rotation ticks, each row followed by its count of ticks
The counts run from 0 to 164.
[ -1 -26  -6  23  22 -37 -17  -7 -16  30 -21  -8  11 -23  60  15   1   1
 -22 -17  -2   9 -13  -5 -23 -30  12  -8  -6   7  22   1] -> 39
[ 12  12   6 -37 -12  16  18 -10  -2 -30 -17  -5   5 -37   9   3 -30   2
  31  -4  19 -23 -32  20   6  39   9  -9  -1  10  19 -27] -> 52
[ -6  -3 -10  -5  23 -23 -17  15  14  34 -22 -11 -15 -16 -13   1  26   3
 -11   4 -16 -16   1  12 -10 -29  19  -4  25   7 -36  57] -> 21
[  7  -6   0 -25 -11 -15 -12   4  21  26 -16  -2  -6 -14  -8  13  17  -6
   8   0 -17 -22  -1   0 -38 -32  18   9  39  18 -19  48] -> 20
[ 13  15  20 -34 -27 -23   0 -11   3  23 -19   3 -17  -3  13 -17 -14  22
 -15  -3 -34   1  43   7 -21 -26   0  15  17 -17   2  32] -> 18
[ 12  34  -5 -26  11  33  29  20  -3 -14  24 -17  13  -9  -1 -31   4  -4
 -15  21 -28   2  -9  21   3   5  22 -41  -4  12 -13  37] -> 138
[ -2  43 -23  19  22  19 -15  22 -12 -19 -18  15  -5  22 -21  -2  16 -14
 -12 -14 -34  19 -27  24   6  -1 -15 -22   4  -2 -43  22] -> 5
[ 18  27  -9   0  24   6 -13   4 -26  36 -11  -7 -10  -2  -3 -31  12 -19
   6  -9 -50   6 -27   5  17  -4  18  24  12   8  12  21] -> 154
[ 27  40  15   9 -34   1   9   4   4 -13 -14  25  29 -19 -30 -32  -2  15
  11  -3 -42  13  22   5  -3  24  -9 -20  -2  10  -2  28] -> 10
[ 11  20 -16 -44 -45  -6   6   0  19   5  10   6  -6  -4  13 -18 -20 -16
  -2 -30  -1 -16 -13  13 -12   0  51  18  -8   7  25  19] -> 145
[ -6  -7  24  -9   0  23 -17 -13 -20  -6 -17 -12   5   1  17  20  -2 -33
   7  -8 -24 -14  -9  11 -31  38  -8  17  31  23 -29 -14] -> 112
[ 18   3   4   1  15  36  18   1 -23   3  13 -20  13 -25  16  -2  38   1
  19 -20 -19 -24 -10 -11 -29  12  14   1  31  11  -7  37] -> 28
[ 23 -16  13  -2  26   8   3   4 -15  17 -52  -5   6 -17  23 -13 -40 -18
  39   9  -8   4   7  -5   8 -11  20  18  10  12  15 -30] -> 43
[  8  35  -5  25   8  13  -4  24 -31 -25 -20  13  15  23  -8  -2   3   1
 -30 -18 -33  13   1   4   9  -5 -35 -28   5 -25 -19   4] -> 6
[  7  24   0  24 -20  22  18 -18  10 -16 -31 -14  27  15   9 -23  -9   0
  11   7 -15 -11  24  17  10  36   1 -15 -32 -18 -36 -18] -> 118
[  0  -4  -3 -11  51  10 -11 -14 -40   0 -16   0  10 -12  39  -4 -14  -4
  19  35 -26  20 -22  20  16   8  -7   6  -1  17  -3   8] -> 46
[ -9  18  23  31   0 -12   5   0 -20  16   9 -10  42  -3  -7 -17  13  17
  -9  -6  23  -8 -17  29  12 -21 -15 -18 -43  16 -32  15] -> 98
[ 21  -4  23  -2  15  41  10  16 -32  16  13  -9   8 -13  10 -16   9  11
  22 -16 -33 -25  19 -17 -18   6   8   1  33  20   8  25] -> 27
[ -7 -14   3 -11  -8  14   8 -13   6  -8   3   0  13 -32   9  47 -23   5
 -24 -22  21   3 -35  34  -3  -7 -22 -25 -38 -11  16   1] -> 56
[  8  33 -31  25  20  13 -20  16 -32  -4 -23 -11  19 -13   4 -18   4  10
  15 -15   4   2 -13 -10  43   9 -11 -16   4 -21  -6  23] -> 158
[-22   3  28 -10   5 -28   5 -19  -8  20  -7  23  -1  15 -28 -37  -3  -4
  26  12  -8  32  12 -16  14  -5  19  23  20   6   9  50] -> 86
[ 21  29  10  15 -49  15  27   8   5   2  -6  30  33 -29 -19   2   6  15
  -2 -11 -31  13   7   4 -19   1   1 -23  16  29   3  21] -> 11
[-11 -20  12  15 -15 -17  18   2 -23  10 -33  12   6  21   3 -27  -6  -2
 -25  -5  18  27  16 -42   9 -35 -12   0  11 -32  38  22] -> 83
[ -2  15 -16  -3 -43 -17   5   6 -13   0 -11  42  10   3  11  15   1  38
 -18   0   2   6  24  15  15 -22   5 -32 -12 -13 -27  35] -> 14
[ -8   1   7  -8  -2 -21   0 -12  10  -2 -24  10   3  -5   0   3 -33   0
 -19   2  -8 -19  18  35  13  -5 -27   5 -61 -30  23  -8] -> 58
[-14 -42 -40 -14  14  31  -1  27   3   4 -27  19  -9  -8  -6  28   0 -36
 -10  15  24   7  -5  12   8 -12 -18  -7   7  -3   9  32] -> 64
[  7  25  21  -4 -22 -18  -9 -24 -30  31  -3  23  13 -47   3   6  -8  27
  24  -7 -20  -7  -8  -2  17  21  -2 -15 -26  24   6  16] -> 163
[  8 -11 -14  22  53  12  -6   2 -15 -29 -15  14  25 -13  24  28   9  -7
  38 -10  14 -10 -34  32   3   5 -10  -4   6  -3  14   1] -> 48
[ 19  11  13  -7  22  -4  14  30   1 -25 -15  -1  17  17  -9 -18 -24 -16
   5  18 -44 -43  30  16 -10   8  19 -23  23 -19  23   4] -> 135
[  3 -13  33  37 -14   2  25   5 -35  23  -2   3  42  10  12  -4   0  19
 -25 -19  29  -7   4  13   6 -34 -17 -23 -31   6 -21 -11] -> 99
[  1 -30 -19  22  16 -23  -7 -12   7  10 -37 -23   5  -9  45  16  -4  -9
  -1  -9  19 -13 -28  -1 -17 -35  23  13   0 -14  20  -2] -> 40
[ 16  18 -49  13  10  16 -20  15 -32  -6 -24  -6   6  -8   8   7  19  -6
  30 -15  14 -15 -51 -12  23   2  -3 -14  22  -8  -8  28] -> 157
[ 18  11 -13  -3  13  16 -16   6  -6  29 -16  -7  -5   4 -18  -5  -4 -35
  31 -34 -39 -13 -20  -8  10 -14  22  45  14   5  17  18] -> 153
[ 18   6  23  -4  29  26   6  17 -37  12   3 -15   2   8   5 -19  -4  14
  32  -3 -42 -30  48  -9   6  -2   3   5  18  -6 -15  27] -> 26
[ 13  -3   3   2 -41  -9   3  19  -6  -3 -21  37   2   0   9  38 -10  35
 -13 -25   5  -6  38  -9  -7 -34  -6 -20   2 -15 -15  27] -> 15
[ 10  16  17   5 -22  -6  -7  -2 -20  26 -10  30  -3 -47  14  40   7  26
  10 -31   2  -4 -32  -2  -1  -1  -2 -26 -15  25   5   6] -> 164
[-20   7  -8 -17  -3  23   2  15 -12 -10  -1  -4 -15 -13 -17  28  21 -15
 -28 -26   9  -3 -27 -17  -7  33   4 -53  22  -9  13  17] -> 72
[ 21  30 -13   8 -39  28  17  -5  -2 -52 -20   7  27  13 -20   0   2  -6
   8 -30 -22 -22 -10 -10 -10   6 -21   5  16 -29  -5  16] -> 8
[-28  24  -9   4  -7  -8  -6  -3 -12 -14   0 -12  12  15 -28   6 -15   2
 -27  -7  -2 -11  17 -20  24  27  -9 -47 -13 -47   3  26] -> 74
[  9 -10  14 -20 -10 -14  27  -3  22 -13 -43  16 -16   7  11   2 -34   6
 -18   8 -20  28  46  27 -19   3  33  -3  16  -7  10 -16] -> 127
[ 16   8  18 -11   0   1  26   0 -26 -29 -19  -3  21 -28  18  -4 -32  12
  13   2   0 -15 -10  26  10  46   9 -16  12  -9  37 -43] -> 51
[ 13   9 -16  23  50   1   1  -3 -13 -41 -19  -3  12 -16   9  -4   6  10
  29 -20  16  -8 -29  41  20  20  -4   4 -14 -24  17  -6] -> 49
[ -3   1  35   9   2  -8  -6  11 -24 -23 -10 -10   8  20 -21   4 -17   5
  20 -46  32 -32 -18 -20  -7   4  -4   0  35 -11  -8   6] -> 92
[  2  -9  18  -5 -29  -6   6 -17 -10  10  -6   0  19   3  18 -55  -4  -1
   3 -10  20 -10  19   9   2   0 -17  45 -27  18 -24  18] -> 102
